0: [115 125 146 103 150 154 105 102 121 125 139 135 106 131 138 130 148  98
 124 134]
1: [109 142 103 131 100 133  63 147  84 140 107 119 122 169  98  97 129 139
 145 107]
2: [142 152 111 101 173 149  93 136  78 152 119 139 126 184  98  89 118 106
 143 121]
3: [134  96 157 145 127 137 144 154 126  94 142 131  84  97 129 133 154 110
 124 145]
4: [124 123 130  96 168 135 136  75 156 115 110 123 174 107 178 160 152 135
 132 128]
5: [122 132 137  92 151 134 118  82 142 133 123 122 146 113 158 134 142 120
 121 130]
6: [117 136 140 103 143 145 119  99 129 131 145 136 116 137 131 143 136 107
 124 132]
7: [108 106 147 134 154 129 138  76 179 100 145 116  99  79 158 175 149 109
 114 120]
8: [158  70 102 166  66 115 163 205 148 102 108 147 122  87 115 107 143 169
 101 167]
9: [127 152 114  91 168 144  87  94 102 150 127 126 164 161 148 134 137 127
 141 131]
10: [133 129 132 154 115 114 143 130 142 129 125 125 126 102 130 129 118 154
 125 120]
11: [134 109 107 116 101 120 105 179 113 121  94 132 147 120 130 104 143 169
 135 143]
12: [117 135 132 113 106 111  30 191  97 131  86 124 118 150 109  91 132 142
 102 131]

[149 160 116  80 198 157  80 147  69 155 114 140 131 195 104  90 117 100
 149 126] >> 2 9 1
[144 126 122  80 177 137  94 144 110 150 124 106 189 163 121 118 102 123
 139 162] >> 9 2 5
[131  87 164 130 137 143 147 157 121  73 139 133  72  93 136 140 174  96
 130 152] >> 3 0 7
[146 103 127 126 123 154 165 142 123  91 134 137  92  95 141 124 158 116
 154 147] >> 3 10 0
[153 147  89 109 155 136 153 118 112 149 133 125 120 169 107 107 124 112
 144 111] >> 2 6 9
[118 142 144  88 200 152  42 138  97 157 133 117 115 179 101 118  98  83
 124 141] >> 2 9 0
[107 130 108 132  92 125  70 150  99 136 114 124 122 158 104 110 130 141
 132 120] >> 1 12 11
[116 102 121 186 101 128 128 145 126 113 111 133 119 109  98  97 129 142
 130 113] >> 10 11 3
[140 141 122 176 106 120  99 122 130 142 129 127  89 129 112  97 109 140
 104  92] >> 10 1 6
[ 88 105 155 187 123 123  93  99 174 124 110  87 155  91 101 148 120 124
  80  90] >> 10 7 5
[151  96 122 131 121 158 172 160 115  80 124 134  86  83 141 117 165 117
 161 148] >> 3 10 11
[163 137 109 207 109 125 139 147 135 160 149 124 108 139  80  91  83 126
 123  91] >> 10 1 3
[121 131 137 109 146 133 107  90 144 138 126 117 145 119 147 134 132 136
 122 128] >> 5 6 0
